Rows are one point carried round by a steady rotation, each followed by how many ticks it has turned.
The counts run from 0 to 295.
-12 -5 -26 34 -7 13 9 -4 14 4 -6 -17 -20 -5 3 -32 -23 -16 -9 25 10 30 18 -8 -35 -1 -21 -2 3 -11 -9 2 -9 -3 5 -13 -4 9 -12 0 -18 27 -15 21 -8 1 -19 2 45 -10 -40 -11 47 34 -35 5 -5 -5 -19 -11 23 -3 -18 -> 7
-6 -23 -5 -3 20 5 6 -2 4 -5 12 -8 -12 14 -15 -19 18 8 -29 41 20 -12 -12 -16 1 -2 -10 -20 -3 -27 -20 21 5 -16 -10 -9 18 -20 -1 -19 -23 -2 9 18 9 12 -17 -27 35 -1 -38 -23 -14 0 -18 -5 25 14 -22 0 14 -52 -11 -> 27
-14 21 -6 -8 -4 -16 -23 10 -42 -5 47 -30 4 23 -12 -13 -29 -7 -5 12 14 -23 -33 -28 -7 -19 3 -5 19 -17 -11 4 -14 -4 -24 2 27 15 -26 6 -13 -16 -15 3 -26 -16 -20 -16 -12 -5 14 -1 24 -25 -4 16 7 -20 14 -8 -16 -22 -11 -> 274
-1 -4 -1 -7 -9 -15 -2 2 -11 1 44 -18 -15 9 4 -18 -20 -1 -15 14 -4 7 -15 -23 -38 -18 11 -11 13 2 -14 3 -16 -11 -19 -20 30 33 -20 -5 -39 -6 -18 -9 -16 -15 -22 -16 -1 9 -9 -24 37 -22 2 -10 -12 -28 -4 -13 -26 -9 -19 -> 271
3 -7 9 6 -12 23 12 23 -10 -7 29 -12 -22 -7 -8 -23 17 11 8 53 20 -4 -19 -16 -24 -20 -3 -34 -13 -9 -19 -31 -8 -22 15 5 19 27 -5 7 -16 -3 -9 -28 -19 1 -22 -6 -3 1 -2 -4 -2 -18 -13 -19 20 -4 2 -21 -11 -42 -14 -> 41
4 -24 1 -23 0 -12 1 11 -20 20 37 -28 0 0 3 3 -14 -13 -19 8 -9 -5 10 -6 -26 -10 11 -28 21 1 -17 11 -16 -5 -18 -7 18 23 -24 -12 -44 -14 -12 -15 -8 -26 -4 7 22 7 -7 -30 42 -8 15 -21 -7 -9 -3 -23 -36 -26 -9 -> 66
-36 1 1 -11 3 -6 2 19 6 27 28 -20 -26 18 2 -12 -25 28 12 34 15 -1 0 12 0 -19 -24 -15 -1 9 -7 41 5 -29 8 -15 17 12 -5 -8 12 -4 20 3 9 2 -15 -3 42 -3 -3 -12 31 16 -19 -8 21 -17 25 -1 19 20 -5 -> 223
5 -20 17 -3 -17 19 10 31 0 7 8 4 -7 -26 -30 -25 17 16 -5 47 22 -20 1 -12 -16 -5 -5 -37 5 -12 -23 -17 -22 -15 -5 35 15 18 -16 6 -20 9 -13 -10 1 -9 -26 1 10 -5 5 -7 6 -3 -7 -13 38 3 -2 -17 -16 -49 -2 -> 246
-55 -3 -24 5 -3 23 31 -7 6 14 9 -6 -13 1 -5 -34 -24 15 4 14 29 21 -3 -24 -17 4 1 -26 22 1 -7 0 -20 -10 0 -13 19 7 -24 -3 -15 -2 -8 19 3 3 -6 -5 38 -6 -12 -2 33 29 -23 -4 31 4 1 7 16 -11 -8 -> 13
-24 -13 -15 16 17 18 8 -10 0 5 3 -25 -16 -11 1 -13 -15 -24 -3 29 12 28 33 -3 -27 -2 -9 -9 -13 -9 -16 -8 -7 -14 29 -23 -1 -6 -20 2 -15 18 1 11 -7 23 -1 14 50 -11 -32 2 36 21 -33 -24 5 4 -16 -12 7 -13 -4 -> 212
-16 6 17 10 -17 14 8 20 -10 8 26 -4 -7 9 -17 -18 -7 23 21 46 13 -25 -14 6 -6 -12 -9 -24 -14 -6 -21 -18 -14 -16 9 22 23 22 -5 11 3 -1 -11 -25 -10 18 -33 -16 2 -13 10 9 3 -23 -11 -17 34 -4 36 -20 6 -25 -16 -> 43
-6 -19 -11 3 3 0 3 0 5 -2 7 0 -14 19 14 -28 0 17 -11 39 14 -15 -22 9 -10 -4 -25 -17 6 -28 -29 35 10 -25 -15 -6 23 2 10 -14 -8 -21 16 23 -9 -10 -21 -28 27 13 -31 -18 9 25 -4 4 10 12 -21 -9 24 -40 -16 -> 231
5 -14 30 4 -21 -17 -5 -4 6 3 20 -4 -11 7 16 5 -5 6 -29 34 -11 -23 14 16 -22 0 -28 -13 -5 -29 21 -6 -9 6 -27 0 -8 -5 -21 22 -17 1 -5 -23 -1 33 -39 -9 30 -9 -18 -7 19 1 -2 -18 7 -19 -7 -30 7 -32 -21 -> 256
-13 5 -2 9 -30 -10 -15 -12 -10 -20 20 -11 8 21 18 5 -6 6 -12 10 8 -23 -8 -5 -16 15 -11 -21 1 -40 14 -21 4 -10 -33 0 3 5 -39 6 -33 15 -2 -24 -12 21 -24 -27 9 -8 -21 10 7 4 -19 -23 -2 4 24 -27 8 -50 -13 -> 261
-47 21 -5 -8 11 -3 -7 -2 -16 8 20 -19 -13 7 17 -32 -11 4 2 27 1 -12 -18 -12 -7 1 -18 12 42 0 -12 20 -9 -8 -16 -17 5 18 2 6 3 -17 24 36 10 -12 -4 7 34 10 -11 -11 34 7 -35 14 30 7 -28 -5 14 -14 -11 -> 99
12 -27 13 15 23 -12 1 -12 -8 -17 6 5 25 14 -14 5 -26 2 -13 24 -1 -24 17 -6 -9 -21 -18 -26 -1 -33 -22 5 -17 -2 -29 8 18 -12 -13 -8 -22 -27 -15 -9 -1 18 -24 -25 25 -6 -32 4 6 -7 12 -1 10 9 -12 -14 3 -53 -24 -> 157
-9 -11 31 7 6 19 -7 1 12 20 27 -8 -29 11 -10 -18 -2 -1 -13 62 23 -16 2 12 5 -27 -24 -7 -14 -16 2 16 -13 -1 23 -2 -2 -3 -2 20 9 -5 3 1 -4 18 -30 13 42 -18 13 -5 31 -11 -19 -1 21 -37 -5 -13 19 1 6 -> 124
-18 10 21 5 -18 13 9 11 -2 8 31 -4 -12 21 -4 -12 -11 22 24 47 16 -21 -14 14 -6 -23 -12 -22 0 -1 -3 -9 -18 -7 2 13 16 26 2 14 6 -17 -7 -31 -11 10 -22 -13 15 -16 18 11 4 -26 -7 -9 33 -13 36 -27 12 -27 -12 -> 44
-26 8 -14 22 27 18 10 -13 -29 -12 24 -9 29 19 -3 4 -25 -29 19 10 12 4 23 -9 -8 -22 -5 -20 19 -18 -6 -25 -31 15 3 2 -14 9 -25 4 -19 -36 -13 -2 0 8 2 5 29 -2 -10 19 37 -6 -8 7 13 1 -5 -8 11 -43 -14 -> 289
-15 -2 0 9 21 18 -12 0 -11 -13 13 -17 3 32 -26 4 9 11 -11 31 42 -27 -11 -22 19 -16 -17 -30 -8 -32 -8 16 19 -10 -2 10 6 -17 -7 -27 -2 4 9 9 4 7 -10 -22 20 -13 -33 0 -12 -6 -21 -2 20 3 13 -11 24 -48 -1 -> 29
-13 0 -5 -3 5 -15 -5 30 -18 13 12 -32 -29 2 1 -26 -15 17 -17 34 5 -14 -23 -11 -3 -5 -39 1 -17 -19 -39 41 18 -21 4 2 26 -7 -3 -9 5 10 18 17 -6 1 -29 -22 16 -3 -24 -21 19 29 -29 -3 24 -1 -2 -10 2 2 -23 -> 227
-19 13 -16 15 10 13 -13 -24 -12 -26 19 -5 12 -3 13 -12 -24 -19 32 35 4 5 26 -3 -31 -23 -3 -21 21 -18 -3 -29 -18 -12 -10 -14 -13 25 -26 8 -13 -20 8 -5 -12 12 -1 9 26 5 -13 28 40 2 -16 6 -13 2 -13 -12 10 -34 -3 -> 85
-1 -27 23 25 0 20 16 25 -4 12 1 16 7 3 -10 -14 -13 14 -9 25 15 -14 13 -12 0 -25 -17 -40 -8 -13 -32 5 -12 -4 11 36 23 11 -20 -15 -15 -4 -25 -12 4 4 -44 2 14 2 -8 1 36 9 4 -20 19 -10 9 -17 -1 -24 -20 -> 242
-17 -6 31 10 -18 -12 22 -14 -6 7 12 -35 -15 12 21 -14 -18 -1 -9 28 -15 -13 -7 5 -21 7 -21 7 8 -17 -5 -2 -14 13 -21 -6 18 -3 5 17 -12 3 -18 -3 -21 2 -13 -11 23 -26 -30 -22 15 0 -4 -21 23 7 -15 -56 6 -25 -42 -> 53
25 -6 9 11 18 -13 -14 16 -30 -12 20 -23 9 10 -15 8 -13 -5 -27 24 11 -23 4 -16 -1 -22 -27 -36 4 -41 -11 18 2 13 -23 29 -5 -15 -12 -1 -14 -15 -7 4 -16 -9 -21 -18 5 -12 -21 -6 5 5 11 5 2 -2 -12 -25 -9 -49 -25 -> 155
15 -7 -11 12 2 5 -7 11 -17 -27 7 -12 29 4 -30 17 0 -2 4 24 13 -9 20 -3 -26 -13 -5 -36 -1 -25 -13 -20 -8 -12 -23 31 -11 12 -24 -15 -28 8 -10 -22 1 0 -9 -15 4 -8 -29 4 1 -8 -3 -12 4 11 15 -15 -3 -67 -6 -> 161
25 3 -18 -11 16 -31 -42 5 -21 -16 21 -29 17 9 -29 19 -15 -22 2 31 -3 -28 16 21 -19 -25 -16 3 2 -25 -18 12 -15 -14 -23 13 -19 11 -27 3 -15 7 13 -17 -4 3 -12 -14 19 -12 -13 -3 18 -25 -14 15 -4 -16 20 0 0 -35 10 -> 76
3 -20 -5 14 11 15 3 6 8 -9 22 6 1 43 -8 14 10 12 -11 34 30 -14 7 11 9 -25 -17 -35 -14 -30 -4 17 2 -13 2 4 -6 -4 0 -22 -18 -10 0 -12 10 10 -20 -26 31 4 -32 -5 1 -3 -5 -3 -1 -6 16 2 39 -52 -3 -> 31
-45 -6 -23 10 -4 19 25 -3 0 18 11 10 -13 1 7 -32 -22 13 -1 4 23 21 5 -12 -16 9 -10 -28 11 -9 -8 -3 -19 -7 1 -9 17 18 -33 -1 -26 -9 -10 10 3 8 -17 -5 44 7 -7 6 43 36 -20 4 20 0 2 11 20 -18 -13 -> 12
-36 9 -11 2 12 1 -8 -4 -3 4 7 -6 5 43 12 -8 -11 -2 3 13 12 -25 0 9 18 -3 -30 3 30 -18 1 42 -7 -3 -13 3 -10 12 8 -19 -1 5 12 27 21 -14 -7 -1 37 5 -30 -15 41 6 -27 10 18 2 6 -1 41 -23 4 -> 104
-9 -10 -4 0 6 4 -3 7 -1 2 15 -1 -17 23 22 -21 -5 19 -11 41 17 -23 -19 4 3 -11 -31 -24 11 -34 -16 40 11 -18 -10 -5 17 -6 9 -7 1 -31 18 16 -14 -11 -22 -23 27 12 -20 -7 17 27 -1 14 8 3 -17 -10 28 -32 -20 -> 230
-7 12 -22 12 -3 13 -28 -24 11 -13 8 -7 -14 4 -9 -29 -9 -17 13 57 31 -9 -9 11 -27 -10 -12 6 20 -22 -3 4 -19 -12 -8 -11 -3 16 -1 15 0 2 17 29 -19 -12 -8 3 36 -13 -8 6 27 -5 -31 29 1 -8 -11 -2 36 -18 15 -> 0
1 -18 23 28 10 19 14 22 -3 -4 21 9 -10 18 -3 0 -2 10 -5 36 16 3 10 -6 -7 -36 -16 -40 -35 -11 -22 -11 3 -13 27 13 19 9 -12 -16 -17 -2 -21 -35 -5 28 -45 -12 9 1 -18 0 26 -6 -5 -23 -1 -23 17 -13 2 -23 -22 -> 37
-26 21 -38 12 1 11 -4 -4 -11 -24 5 -16 6 -14 -2 -21 -19 -11 32 26 3 13 15 -10 -43 -8 3 -8 13 -2 -23 -39 -18 -32 -5 -9 3 33 -25 -2 -20 14 7 -4 -2 9 2 0 19 2 -26 19 32 1 -36 -8 7 18 4 -3 2 -26 -6 -> 87
-6 -25 9 22 16 17 16 -6 20 -11 4 -12 -2 34 -22 3 5 15 -2 42 24 -2 14 -9 -10 -36 -1 -37 -10 -5 -15 4 2 -15 6 -6 15 2 9 -33 -13 18 -9 -2 9 12 -9 -14 31 -17 -53 -16 1 -19 -7 -27 -4 -5 8 -19 18 -30 -6 -> 33
-20 -15 -3 17 -24 5 28 2 12 20 13 -8 -20 23 18 -3 -28 21 -8 12 16 15 14 11 -23 -4 -20 -32 -15 -13 1 13 -1 -4 7 -7 18 3 -15 -7 -15 10 -19 -16 -22 11 -20 -14 30 -14 -24 -4 31 33 0 -24 -7 -18 26 -25 16 -3 -31 -> 137
-31 1 9 6 -24 -1 -4 -35 10 -9 24 -8 11 44 12 6 -26 19 5 11 12 -22 6 0 -18 -3 3 -29 22 -15 19 -8 -3 -11 -38 -15 20 13 -23 -1 -18 8 -10 -23 -7 15 -6 -16 21 -19 -25 4 15 -9 -7 -26 -6 -11 30 -30 13 -28 -14 -> 263
-13 -21 -3 -6 27 -3 -4 -1 -13 34 25 -1 2 7 -12 -22 -22 -30 -10 18 -9 -8 3 6 -2 -17 -6 17 6 -3 -37 21 -38 0 13 0 12 26 -20 -5 -24 -12 -14 1 10 -3 -17 9 32 13 0 -22 64 -26 -13 9 11 -20 -6 7 -5 2 3 -> 197
4 -14 9 1 2 12 -11 31 4 25 15 -4 -26 3 -31 -20 11 -1 -16 47 20 -11 -2 11 1 -17 -25 0 -29 -16 -19 18 -13 -14 29 18 2 6 -15 9 -3 31 -3 -10 3 15 -32 5 25 -16 6 -17 23 -14 -34 -9 21 -31 21 0 3 -3 12 -> 122
-4 6 16 5 -31 -13 11 16 -1 11 14 -43 -19 9 -14 -13 -7 13 7 45 -4 -18 -13 6 -26 -8 -21 10 -5 -2 -9 -3 -15 1 -10 19 7 20 19 16 5 25 -14 -14 -16 -1 -21 -14 9 -38 -12 -21 3 -21 -17 -19 30 -9 22 -42 9 -16 -22 -> 48
-31 9 -24 11 1 -1 -9 -9 -36 -13 8 -19 13 24 16 -12 -13 -29 3 -5 -5 -3 -16 -22 -11 11 3 10 18 -23 -33 -10 -4 -10 -11 -2 26 26 -25 -16 -34 20 -8 1 -6 -11 -7 -12 -5 13 -34 -7 40 -6 -27 -9 -1 21 0 -17 -2 -30 -11 -> 187
-25 -8 10 -4 19 -9 -3 30 -19 17 23 -19 -18 19 -19 -9 -12 12 -34 23 19 -16 -13 -23 18 -11 -31 -11 -3 -21 -12 45 2 -3 0 10 12 -25 -15 -11 -4 4 5 18 18 19 -28 -15 30 -5 -16 -19 15 10 -16 -6 36 -13 3 8 4 -14 -20 -> 23
